<37>: +3.33,-9.12,+8.30,-7.53
<140>: -3.87,-6.86,+3.13,-5.24
<197>: -7.53,+8.30,+3.33,-9.13
order: -7.53,+3.33,-9.12,+8.30
<37>
-3.87,-6.86,+3.13,-5.24
<140>
order: -9.12,+8.30,+3.33,-7.53
<37>

<69>: -1.86,-0.92,+3.21,-0.88,-0.89,-5.38,-0.66,-8.50,-4.29,+0.20,+0.20,-4.68,-0.87,+2.66,+4.53,-0.55,-6.32,+0.55,+5.05,+3.85,-2.66,-1.31,-1.89,+2.78,+1.25,-1.87,+2.57,+6.00,+6.58,+6.97,-0.64,-3.46,+2.89,+4.62,+1.20,-2.37,+3.20
<197>: -3.76,-0.41,-2.14,-2.59,+3.13,+0.23,+5.83,-1.90,-1.54,-2.03,+2.24,+1.83,-2.54,-2.77,-3.76,+3.55,-3.69,-6.70,-3.93,-1.68,-4.97,+2.44,-6.77,+0.69,+2.39,+5.21,+1.13,+5.13,+2.96,+0.12,+0.31,-4.10,+4.14,-2.84,+0.24,+1.78,-0.24
<154>: -2.61,+1.41,-1.36,+1.66,+0.08,-4.47,-9.36,+0.81,+2.55,-2.96,-1.04,+1.22,+2.99,-3.39,+0.54,+1.69,+1.50,-1.75,-0.17,+0.71,-3.25,+1.51,-2.03,+7.60,+3.71,+4.52,-4.74,-1.52,-7.10,+6.30,-1.62,+4.60,-1.90,-0.62,+1.33,-1.88,-5.83
<48>: -4.74,-0.17,+7.60,+0.54,+1.51,+6.31,+1.69,+1.69,-4.47,+4.60,+2.55,+1.41,-3.39,-5.83,+1.22,-7.10,-1.04,-2.96,+1.69,-0.62,-1.88,-1.90,-1.62,+0.71,-2.03,-1.52,+0.08,+1.50,+4.52,-9.36,+1.69,+1.66,-3.25,-2.61,-1.75,+0.81,+2.99
<34>: -3.25,+2.55,+0.08,-1.75,+1.22,+2.99,-1.52,-1.62,+6.30,-0.62,+1.50,+0.54,+1.51,-1.90,-7.10,-2.03,-9.36,+7.60,-4.74,+1.41,+3.71,+4.60,-1.04,-0.17,+1.66,+4.52,+1.69,-1.88,+0.81,-1.36,+0.71,-3.39,-5.83,+1.33,-4.47,-2.97,-2.61
dup <48>: 
+1.69
dup <197>: 
-3.76
order: -1.88,-5.83,-2.61,+1.41,-1.36,+1.66,+0.08,-4.47,-9.36,+0.81,+2.55,-2.96,-1.04,+1.22,+2.99,-3.39,+0.54,+1.69,+1.50,-1.75,-0.17,+0.71,-3.25,+1.51,-2.03,+7.60,+3.71,+4.52,-4.74,-1.52,-7.10,+6.30,-1.62,+4.60,-1.90,-0.62,+1.33
<154>
order: -2.61,-2.97,-4.47,+1.33,-5.83,-3.39,+0.71,-1.36,+0.81,-1.88,+1.69,+4.52,+1.66,-0.17,-1.04,+4.60,+3.71,+1.41,-4.74,+7.60,-9.36,-2.03,-7.10,-1.90,+1.51,+0.54,+1.50,-0.62,+6.30,-1.62,-1.52,+2.99,+1.22,-1.75,+0.08,+2.55,-3.25
<34>
order: +2.99,+0.81,-1.75,-2.61,-3.25,+1.66,+1.69,-9.36,+4.52,+1.50,+0.08,-1.52,-2.03,+0.71,-1.62,-1.90,-1.88,-0.62,+1.69,-2.96,-1.04,-7.10,+1.22,-5.83,-3.39,+1.41,+2.55,+4.60,-4.47,+1.69,+1.69,+6.31,+1.51,+0.54,+7.60,-0.17,-4.74
<48>
dup <69>: 
+0.20
order: -5.83,-1.88,+1.33,-0.62,-1.90,+4.60,-1.62,+6.30,-7.10,-1.52,-4.74,+4.52,+3.71,+7.60,-2.03,+1.51,-3.25,+0.71,-0.17,-1.75,+1.50,+1.69,+0.54,-3.39,+2.99,+1.22,-1.04,-2.96,+2.55,+0.81,-9.36,-4.47,+0.08,+1.66,-1.36,+1.41,-2.61
<154>

<140>: -0.19,-2.28,-6.49,+4.84,+3.61,+1.06,+8.51,+1.45,-6.49,-5.03
<39>: +1.05,+4.36,+2.26,-1.26,-0.85,+6.42,-3.43,+5.81,-1.49,+2.86
<69>: +1.19,+0.30,-5.39,+0.30,-1.08,+0.30,+4.82,+0.30,+2.20,-1.09
<136>: -0.91,+2.36,+0.30,+0.86,+0.57,+2.86,+1.30,+3.54,+0.69,+0.65
dup <69>: 
+0.30
dup <140>: 
-6.49
-0.91,+2.36,+0.30,+0.86,+0.57,+2.86,+1.30,+3.54,+0.69,+0.65
<136>
order: +0.65,+0.69,+3.54,+1.30,+2.86,+0.57,+0.86,+0.30,+2.36,-0.91
<136>

<197>: -1.06,-2.92,+1.64,+0.96,-1.19,+3.93,-0.79,+2.27,-2.03,-0.05,-0.85,-0.78,-1.97,-2.41,+0.24
<214>: +0.96,-0.05,-2.03,-2.40,+1.64,-0.78,-2.92,-0.79,+3.93,+0.24,+2.27,-1.06,-1.19,-0.85,-1.98
<140>: -1.06,-0.79,+0.96,-0.05,+1.64,-1.19,+2.27,+0.24,-0.78,-2.92,-2.40,-0.85,-1.97,+3.93,-2.03
order: -2.92,-2.41,-2.03,-1.97,-1.19,-1.06,-0.85,-0.79,-0.78,-0.05,+0.24,+0.96,+1.64,+2.27,+3.93
<197>
order: -2.03,+3.93,-1.97,-0.85,-2.40,-2.92,-0.78,+0.24,+2.27,-1.19,+1.64,-0.05,+0.96,-0.79,-1.06
<140>

<69>: -4.52,+3.57,-2.48,+1.24,+6.70,-2.40,+4.52,+6.73,+5.56,-5.68,-5.19,+2.04,+0.50,-5.41
<154>: -0.81,-3.09,+4.13,+0.01,+7.13,+0.42,-3.90,+7.60,+1.70,-4.01,+1.11,+2.07,-3.15,+6.70
<39>: -3.15,+1.70,+0.42,-3.08,+2.07,+0.01,+7.60,-4.01,-3.90,+1.11,+7.13,+4.13,+6.70,-0.81
<197>: +0.59,+8.14,+6.93,-0.06,+8.80,+1.96,-0.32,+8.26,+7.82,-7.63,-8.65,+0.76,+3.45,+5.29
<136>: +2.91,-0.24,+3.62,+0.09,+5.71,-1.96,+8.41,-8.62,+4.20,-1.12,+4.76,+8.12,-6.80,-7.73
<84>: -6.56,+1.33,+4.14,+2.61,+8.73,+8.01,+8.68,-3.87,+2.67,+3.88,-5.31,+1.59,-0.49,-2.69
<37>: -2.81,+0.98,-8.52,-6.95,+8.37,+4.70,+5.10,+6.81,+7.20,+3.76,-6.62,+8.15,-2.33,+0.43
<140>: +2.21,+8.37,-4.61,-3.71,-3.00,+3.94,-6.00,+7.36,+8.31,-6.10,+4.76,-2.37,+5.69,-7.31
-3.15,+1.70,+0.42,-3.08,+2.07,+0.01,+7.60,-4.01,-3.90,+1.11,+7.13,+4.13,+6.70,-0.81
<39>
order: -3.15,+6.70,-0.81,-3.09,+4.13,+0.01,+7.13,+0.42,-3.90,+7.60,+1.70,-4.01,+1.11,+2.07
<154>

<197>: -0.61,+0.02,+1.53,-0.05,+0.44,-0.08,+0.31,+1.06,+0.30,+0.23,+0.67,-1.00,+1.93,+1.83,-0.17,+0.52,-2.66,-0.71,+3.30,+0.53,+0.06,-1.63,+0.00,-0.38,+2.08,+0.93,+0.03,+3.90,+1.14,-2.05,+2.28,-0.44,-0.81,-2.74,+1.80,+2.17,+4.39,+0.80,+1.10,+0.69,+2.48,+0.10,-0.60
<214>: -0.27,+0.02,+0.43,-0.05,+0.68,+0.23,+0.24,-1.67,+0.39,+0.05,+0.90,+0.23,-0.95,-0.85,+1.03,+0.52,+1.96,+0.19,+0.95,+0.53,-0.43,+1.74,+0.00,+0.03,-0.64,+0.04,+0.03,-0.60,+0.27,-0.68,+0.95,-0.36,+0.26,-0.67,+0.12,+0.36,+0.01,-0.75,-1.07,+0.09,-1.77,-0.14,-0.28
<154>: -0.61,+0.02,+0.63,-0.05,+0.68,+0.10,+0.31,-0.81,+0.39,+0.17,+1.05,-0.45,-0.07,-0.13,+0.75,+0.52,-0.17,-0.10,+1.66,+0.53,-0.16,+0.32,+0.00,+0.06,-0.31,-0.23,+0.03,-1.44,+0.17,+0.90,-0.24,-0.44,-0.10,-0.47,+0.12,+0.36,+0.01,-1.09,-1.04,+0.09,-0.70,+0.10,-0.28
<37>: -0.61,+0.02,-1.18,-0.05,+0.68,+0.33,+0.73,+0.89,+0.39,+0.17,-0.67,-0.59,+0.76,+1.77,-1.18,+0.80,-0.99,+0.19,-1.80,+0.53,+0.66,-1.89,+0.00,+0.87,+1.78,-0.23,+0.03,-1.44,+0.43,+2.43,-0.58,-0.44,-2.19,-1.75,+0.12,+0.36,+0.01,-0.14,+1.43,+0.09,+4.01,+0.58,-0.28
<39>: -0.61,+0.02,-1.18,-0.05,+0.68,+0.33,+0.73,+0.89,+0.39,+0.17,-0.67,-0.59,+0.76,+1.77,-1.18,+0.80,-0.99,+0.19,-1.80,+0.53,+0.66,-1.89,+0.00,-0.38,+1.78,-0.23,+0.03,-1.44,+0.43,+2.43,-0.58,-0.44,-2.19,-1.75,+0.12,+0.36,+0.01,-0.14,+1.43,+0.09,+4.01,+0.58,-0.04
<48>: +0.92,+0.02,-2.01,-0.05,+0.71,+0.33,+0.39,-3.18,+2.26,-0.85,-0.67,+1.81,-2.24,-2.13,+0.02,+0.52,+4.86,+1.70,-5.05,+0.53,-0.39,+2.88,+0.00,+1.29,+0.56,+1.07,+0.03,+5.27,+0.77,-2.55,+2.47,+0.31,+0.08,-1.83,-0.05,+1.08,+3.05,+0.42,-0.05,+0.68,+1.23,-0.25,-0.60
<34>: -0.27,+0.02,+0.43,-0.05,+0.68,+0.23,+0.24,-1.67,+0.39,+0.05,+0.90,+0.23,-0.95,-0.85,+1.03,+0.52,+1.96,+0.19,+0.95,+0.53,-0.43,+1.74,+0.00,+0.03,-0.64,+0.04,+0.03,-0.60,+0.27,-0.68,+0.95,-0.36,-2.53,-2.31,+0.12,+0.36,+0.01,+0.19,+1.17,+0.09,+4.46,+0.53,-0.28
<84>: -0.61,+0.02,-0.09,-0.05,+0.68,+0.33,+0.39,+1.82,+0.39,+0.32,-0.67,-1.28,+2.62,+2.26,-0.62,+0.52,-2.60,-0.17,+1.46,+0.53,+0.84,-2.81,+0.00,+0.74,+0.56,-0.38,+0.03,-1.86,+0.43,+2.75,-1.63,-0.44,-2.14,+0.68,+0.68,+0.36,-0.17,-0.15,+0.74,+0.05,+2.49,+0.69,-0.28
dup <37>: 
-1.18
-0.61,+0.02,-0.09,-0.05,+0.68,+0.33,+0.39,+1.82,+0.39,+0.32,-0.67,-1.28,+2.62,+2.26,-0.62,+0.52,-2.60,-0.17,+1.46,+0.53,+0.84,-2.81,+0.00,+0.74,+0.56,-0.38,+0.03,-1.86,+0.43,+2.75,-1.63,-0.44,-2.14,+0.68,+0.68,+0.36,-0.17,-0.15,+0.74,+0.05,+2.49,+0.69,-0.28
<84>

<37>: -3.82,+1.77,-1.71,-4.13,-5.34,-0.29,+0.89,-4.84,-1.13
<84>: +1.29,-7.90,-4.30,+5.58,+6.04,-6.57,-2.86,+4.56,+2.78
<69>: -4.12,-1.71,-1.13,-4.84,-4.12,+1.77,-3.82,-0.29,+0.89
order: +1.77,-1.71,-4.13,-5.34,-0.29,+0.89,-4.84,-1.13,-3.82
<37>
dup <69>: 
-4.12
order: -5.34,-4.84,-4.13,-3.82,-1.71,-1.13,-0.29,+0.89,+1.77
<37>

<39>: -2.75,+2.77,+0.13,+0.65,-5.20,-0.36,+2.89,+2.64,-3.13,-5.19,-2.59,+9.68,+6.61,+5.30,-2.66,-3.16,-2.00,-3.55,+0.96,-2.39,-2.39,-4.17,+6.40,+3.57,+0.34
<7>: +2.15,+4.72,+1.12,-0.19,-1.28,+1.95,-0.23,-1.32,+1.48,+1.15,+6.20,-1.62,-4.57,-0.70,-2.58,-0.19,-0.19,-0.37,-0.70,-0.19,+3.89,-0.25,+0.32,+3.67,+5.51
<197>: -0.70,-0.19,+1.48,-0.37,-1.32,+1.12,+1.15,+4.72,+3.89,+1.95,-0.25,+0.32,-4.56,-2.58,-0.19,-0.19,-0.19,-1.62,-0.23,+3.67,+5.51,-0.70,+6.20,-1.28,+2.15
dup <39>: 
-2.39
order: +2.15,-1.28,+6.20,-0.70,+5.51,+3.67,-0.23,-1.62,-0.19,-0.19,-0.19,-2.58,-4.56,+0.32,-0.25,+1.95,+3.89,+4.72,+1.15,+1.12,-1.32,-0.37,+1.48,-0.19,-0.70
<197>
order: +0.96,-2.39,-2.75,+0.65,-5.19,-2.59,-5.20,+9.68,-3.13,-2.66,+0.34,-3.16,+6.40,-4.17,+2.89,+3.57,+5.30,+2.64,-3.55,-0.36,+6.61,-2.00,+2.77,-2.39,+0.13
<39>
order: +5.51,+2.15,+3.89,+1.95,-2.58,-1.62,-0.25,-1.28,-0.19,+1.12,+0.32,-4.57,+3.67,-0.19,+1.15,-0.70,-0.37,+6.20,-0.70,-0.19,+4.72,-0.23,+1.48,-1.32,-0.19
<7>
-0.70,-0.19,+1.48,-0.37,-1.32,+1.12,+1.15,+4.72,+3.89,+1.95,-0.25,+0.32,-4.56,-2.58,-0.19,-0.19,-0.19,-1.62,-0.23,+3.67,+5.51,-0.70,+6.20,-1.28,+2.15
<197>
order: -0.23,+1.12,+0.32,-1.62,-0.70,-0.19,+1.15,-1.28,+3.89,-0.25,-4.56,-0.19,+1.48,+5.51,+4.72,+1.95,-0.37,+2.15,-1.32,-0.19,-2.58,-0.70,+6.20,+3.67,-0.19
<197>

<136>: -2.68,+2.43,+0.71,-2.19,+5.57,-1.31,-5.49,+1.96,-5.58,+1.87,+5.18,-5.39,-3.73,+2.28,-1.49,+1.63,+0.73,-1.44,-1.80,+0.53,+0.19
<140>: -4.45,-1.26,-0.08,-2.99,-2.39,-4.41,+4.56,-3.36,+4.12,-2.24,-7.00,-0.83,-5.92,+3.98,+0.55,+0.97,+1.32,-7.88,-0.41,-2.00,+5.03
<197>: +4.56,-2.99,+4.12,-4.41,-5.92,-3.35,-2.00,-0.83,-0.41,-2.39,+0.55,-4.45,+0.97,+3.98,-7.88,-1.26,-0.08,-2.24,+5.03,-7.00,+1.32
<154>: -2.90,+2.43,+0.71,-2.19,+5.57,-1.31,-5.49,+1.96,-5.58,+1.87,+5.18,-5.39,-3.73,+2.28,-1.49,-6.95,-3.07,+4.75,+9.66,-2.54,-2.55
-4.45,-1.26,-0.08,-2.99,-2.39,-4.41,+4.56,-3.36,+4.12,-2.24,-7.00,-0.83,-5.92,+3.98,+0.55,+0.97,+1.32,-7.88,-0.41,-2.00,+5.03
<140>
order: -5.58,-5.49,-5.39,-3.73,-2.68,-2.19,-1.80,-1.49,-1.44,-1.31,+0.19,+0.53,+0.71,+0.73,+1.63,+1.87,+1.96,+2.28,+2.43,+5.18,+5.57
<136>
order: +1.32,+4.56,-2.99,+4.12,-4.41,-5.92,-3.35,-2.00,-0.83,-0.41,-2.39,+0.55,-4.45,+0.97,+3.98,-7.88,-1.26,-0.08,-2.24,+5.03,-7.00
<197>
order: +1.96,-5.58,+1.87,+5.18,-5.39,-3.73,+2.28,-1.49,-6.95,-3.07,+4.75,+9.66,-2.54,-2.55,-2.90,+2.43,+0.71,-2.19,+5.57,-1.31,-5.49
<154>

